Each path below is one point turned by a fixed rotation once a step. After each direction that follows a path, write how fast that rotation turns it, in degrees a step (0 if it stays still).
Each turn is a multiple of 5 degrees from 10 to 175, or 0.
Each row of a path follows its step; steps can be skipped.
Rotation 1:
step 0: [ -7   3  -7 -12   2  -5  -6  -8   2  -6  -1   2  -2  -1  -8  -7  -5  -5
   4   2   0  -8   4   9  -5  11   4   7  -1 -10   7   2   4]
step 1: [  0   8  -4 -12  -4   2  -4  -8   8  -1 -11   3   3   2  -4   7   1  -2
  -8  -3   5   5 -11   1   1  -1 -14   1  -8  -3  -1  10   3]
step 2: [  5  -1   6   4  -1  -3 -13   0  -8   1  -6   3   5   1   0   1   5  -6
   2  -8  -4   3  -6   4 -13   1   4  10  -4 -14   6   4   1]
step 3: [ -5   2   3  -7   2  12 -11  -3  -4 -10   4   2 -10  11  -4   3   3  -9
  -2  -8   7  -8   5  -1  -3  -1  -3  -1 -11   2   2   4  -2]
step 4: [ -9   3  -7   1   7 -11   2   0   3  -8 -11  -3   2   7   4   1  -2 -14
   1   0   0  -9  -2  -2  -2   3  -3   1   0 -15   2   8  -3]
step 5: [  0   0 -11  -1   4  -4 -11 -14   6  -9  -1   5  -3  -4  -5   6  -3  -4
   3  -9  -2  11   2   1   0   3  -3  10  -4   2   1   9   7]
step 6: [ -3   6  -1  -6  -1   3  -7  -7 -10   0 -10  -5   0   6   3   0   0  -6
  -9  -3   9   6 -12   8   1   0   5  10   1  -6   8  -2  -3]
step 7: [  3  -3  -1  -5  -3   4 -15   5   3  -7  -2   6   7   8   5   4  -3 -10
   6  -9   1  -7   1  11  -9  -3  -8  -2   3   0   7   3   4]
step 8: [ -9   5   3   1  -2   5   3  -6   5  -4  -1   8  -6  14   1  -1   1  -9
  -4  -7  -3   4   3  -8  -1   7  -4   5  -1 -12  11   5   0]
step 9: [  0   4 -12   2   8   0  -9 -16  -3  -3 -12  -2   0   3   2   5  -1   2
   6   1  -2 -10   4  -1  -3  -6  -7   8  -6  -5   7   1  -1]
step 10: [  1   0  -2  -3   3   3  -8   0   0  -6  -2 -10  -8   3  -1  16  -3  -5
   4 -10   2  11  -7   5   9   3   0  -1  -2 -13   4   4   0]
step 11: [ -3  -4   3   3   0   6 -13 -11   5  -9  -9   4   7   6  -3  -7   2  -8
   6  -8   6  -2  -2   4   1  -5   8   4  10  -3   0   2  -4]
[-3  0  1  3 -4  3  3 -1 -1 -1 -2 -1  1  1 -1  0  2 -1 -6 -1  1  1 -4 -2
  5  2 -3  0  0  0 -1  1 -5] => 155
[ 0  0 -4 -3  2 -3  1 -2  5  2 -1 -6 -1 -1 -3  2  2  2  0 -2 -3 -1 -1 -1
  2  3 -2  4  1  0 -1 -3  0] => 80
[ 2 -1  0 -3  0  1  0  1  1 -2  1  2 -2 -1  1 -3  1 -2 -2 -4  1 -6  1  0
  2  2  1 -3  6 -3 -2  0  1] => 95
Rotation 2:
step 0: [  9   0   0   2   4  10  -9  -1  -3  10 -10   7  -8   0  13   1   1  -1
 -10   0  -2  -3   4  -7   4   0   1  -6   2   4   1 -16  17]
step 1: [  0   1   4  -1 -11  16  -4   1  -4   3  -4  -1   1  -9   3  -9  -9 -11
  -8   7  -5  -3  -9   4   0   0   4  -7  14  -9   2   3   6]
step 2: [ -5 -10  11   3  -6   5   0  -7  -8   0  -6   6 -12  -7  -1   1   4   0
 -13   7   6  -9   5  -3  12  -8 -12  -2  -4  -8   2  -2   5]
step 3: [ -3   0   7  -2   4  -1   2  -2   2   2  -8   4 -10  -6  -1 -12   0  -4
   2  21   4   0  -6  -2  -7  -7   1 -18   0  -3  -4   9  -5]
step 4: [  3 -13  -4  -7   6  -3  -2  -4   5   5 -15   1  -6   4  -3   6  -5  -2
  -2   5   0   7  11  -8   7  -6   0 -15  -3 -10  -4 -10   6]
step 5: [  6  -2  -7 -15  -9   1   2   2   7   5 -14  -2   2 -11   7  -5 -13   1
   4   7   1  -2   1   8 -10  -1  -7 -12   5   0   4   0   4]
step 6: [ -1 -22   2   0 -10   4  -1  -7   8  -2  -4  -5   0  -9   5  17 -11   1
  -8   2   3  -3  -1  -5  -1  -3  -8   2   1  -7  -3  -3  -5]
step 7: [ -6  -4  -5  -3   7   9   3  -1   3   7  -3  -7  -7 -15   7  -7  -3  10
  -4  13  12   2  -8   4  -6  -2  -9   3  -8   5  -3   2 -10]
step 8: [ -1  -2  -1  -8   9   3  -4  -9   3   9   0  -1   1   0  -4  18  -3   2
  -8  13   8  11  -7 -10  -3  -4  10   0  -4  -5   1  -9  -5]
step 9: [  6   5  -5 -18   4  11   7  -2   0   9  -4   4   2   1   8  -2  -3  -2
  -9   0   3  16  -6   2  -2   1 -13  -3  -1  10   2  -2   6]
step 10: [  5  -2   6  -9  -7   5  -3   4   4   9   1   5   9   5   6  11  -6  -6
 -18   5  -6  -3  -5  -5   0   5  -6   1   2 -11   8   2 -11]
step 11: [ -3   7   5   4   1   7  -2   3   1   9  -9   7  -8 -11   7   2  -1   3
 -15   1  -7   2   0  -2   5   0 -17   2   0  11  -9   6  -8]
[ 0 -3 -2  0 -3  1  0  0  0 -1  1  0  5 -2  1 -1  0 -1 -5 -3 -6 -1  1  1
 -3 -1 -1 -2  0  0  4 -1  1] => 80
Rotation 3:
step 0: [ -6   3  -6   2   2  -9   2  -2 -19  -1  -5  10  -8   3  -4   7   2 -11
  -1   1   5   4   2   6  -8  -2   3  12  -2  -5   9   6   9]
step 1: [  7 -12  -1   0  -9   8   7  -7 -12   0  -7   5 -10   0   3  -1  -1  -7
  -5   2  -3  -5   6 -14  -2  -1   4 -17   3   2   4  -3   6]
step 2: [  9   4  -5  -5   9  13  -4 -10  -2   1   6   2  -1   1   5  12  -2  -6
   6  -3  -5  -7  -2  -4   1   3   9  10   3   2  -9 -14   8]
step 3: [ -8  17  -1   8  -6   3  -5   3   2  -1 -17  -3  -2  -4   9  -6  -1  -4
  -5  -2  -4  -6   5   2  -6  -9  12   5  -5   5   0  -8   3]
step 4: [ 10   8   3   1   1  -5  16  11  -7   9   7  -4  -2  -8   5  -6  -6   1
   7  -6 -15   1   1   7  -1  -2  -1  -7   0   0   7  -5   5]
step 5: [ -6   5 -10  -3  11  -7  13   2  -1   4  -4   2  -4   7  -1   6   5  -2
  -6  -3  -4  11  -2  -5  -5  13   7  10   7   6   7   5   8]
step 6: [ -5  -4  -6   1 -16  -1   4   6 -17  -4  -1   6   1   8   5  -7   5  -6
  -2   3   9  -4  -3  -6   0   3   6  -3   6  -9   7 -10   9]
step 7: [  7  -1   1  -8   2  20   5   2  -6  -3  -2   3  -4  -2  -3   6  -9  -4
  -4   1  -8   5  -6 -13   2   2  -6   0 -10  -5  -4 -12   7]
step 8: [  1   8  -4 -11  -4   3   4  -9   4  -5 -12   4   5  -9  13  -4   1  -6
   5   7   0   0   2   3   6  -3   6  15  -1  10  -5  -4   6]
step 9: [  7  17  -6   9 -12  -2   1   3   0   0  -6 -14  -4  -4   1  -2   3   8
  14   0  -6   4  -1   1  -1  -1  -1 -10  -2   0   6  -6  10]
step 10: [ 2 10  7 -1 11 -4 10  4 -4 17 -8  2 -3  1  2  1 -4  5 -1 -4  0  8  1 -2
  3 12 -9  5 14  1  1 -7  2]
step 11: [  2   4 -10  -8 -10  -2  -5   8 -19   1  -4  10   3   2  -1  -2   8   1
  -5  -9   8   5  -6   2   1   7   6   8   0   4   7   9   6]
[ 2  1 -5 -2  1  1 -4  0  2 -1 -2  2  2  0  3 -3 -2 -2 -1  1 -5 -2 -3  0
  3 -2  1 -1 -2 -4 -4 -1 -2] => 70
[ 1  3  3  3  0 -5 -1  4 -2  1 -1 -2  2  1  0 -1 -2  3  0 -2 -4 -1 -2  0
  1  3  3  1  2  3 -1  2 -2] => 60
Rotation 4:
step 0: [ -7  10  -2   0  -8  12   5  -5   3  10   7   4  -2  -9  12  -4   5   1
 -10   9   6   6  -1   8   1  -6   7  -6  -6  -8   3  -3  -5]
step 1: [  5  -5  -4  -7   0  -2  -1 -10  -4  -1  -3  10   7   4  12  -4   6   1
  -1   1  -2   3  -2   6 -11  -8   5  -3  -8  -3  -9  19  -5]
step 2: [-3 -7 -1  8  6  2  4  5  9 -2 -1  0 13 -7 22  2 -1 -3 -6  7 12 -7 -4  5
  2 -4  3 -2 -1  5 -3 -1 -6]
step 3: [  7   8  -8   0  -8   1  12 -16   5   0   6   6  -4   2  13   4  -1   0
   3   3   8   9   1  10  -6  -8   6  -2  -1   3   3  -3   4]
step 4: [ -1  -4  -2  -5  -6  10  -2  -7  -5  -6  -2   0  12  -1  16  -2   6   6
  -6   5   2  -3  -8   0 -12  -6  -9   4   2  -8 -11   0   3]
step 5: [  7  -3   2   2  -5   1  10   0  -4   7  -4  11  11  -3  16   7 -13   7
  -7   1   4   0  -1   4   4   1   9  -8   4   6  -8  -2  -4]
step 6: [ -5   4 -12  -6 -10   8  10   0  12   5  -2   0  11  -1   4  -2   3  -2
   3   1  -3   7  -9  14  -2 -12   6   1  -3   1  -6  -3   8]
step 7: [  8  -2  -1 -14  -3  -1  -9  -1   1   4  -8  10   6   1  14   6   1  -2
   1   7   4  -3   3   3 -13 -10  -9  -4   3   5  -8  -5  -2]
step 8: [  2   7   6   2 -10   2  13  11   6   0   5   3  12  -7  12  -5   1   3
  -5  -4   6  -5   1  -3  -9  -4  11  -9   7   0  -4  -6   2]
step 9: [ -4   2   3 -12 -13   8  -2  -6  10  12   3   8  -1   5   9   1   5   8
  -6   3   3   6   7  13   2  -5   5   4  -6  -4  -6   0   3]
step 10: [ -1  -1  -2  -4   2   2   0   7   0   6  -4   6  11  -7  10  -8   0   6
  -5   3  -3  -2   1   4 -23  -7  -3  -5 -11   5  -4   7  -9]
step 11: [ 5 -3  5 -2 -5  4 -1  5 11 -2  3  0  3 -5 16  2 -3 -9  2  0 15 -2  1 12
 -1  2 16 -8 -4  0 -6 -1 -6]
[-2 -1 -3  0 -2 -1  4  2  4 -4 -1 -1 -2  0  0 -6  0  1  1 -1 -3 -3 -2  0
 -3  2  2  0  3 -1 -2  3  2] => 160
[ 1 -3 -1  5  3  1  1 -6 -1 -5  2 -3 -1 -1  3  0 -2  1  1  0  3  1 -1  2
 -1  2  0  3 -4  0  1  2 -2] => 35
[-1  1  2  3 -4 -1  2 -2  7  3 -3  0 -1 -1  0  4  0 -1 -1  2 -1  2 -2 -2
  0  2  1  3 -1 -1  5  1  1] => 120
[ 0 -2  2 -2  2  1  2  0  0  2 -3  1  2  2  2 -1  4  0  1  5 -1 -3  3 -1
  1  2 -5  6  0  2 -3  2  0] => 135
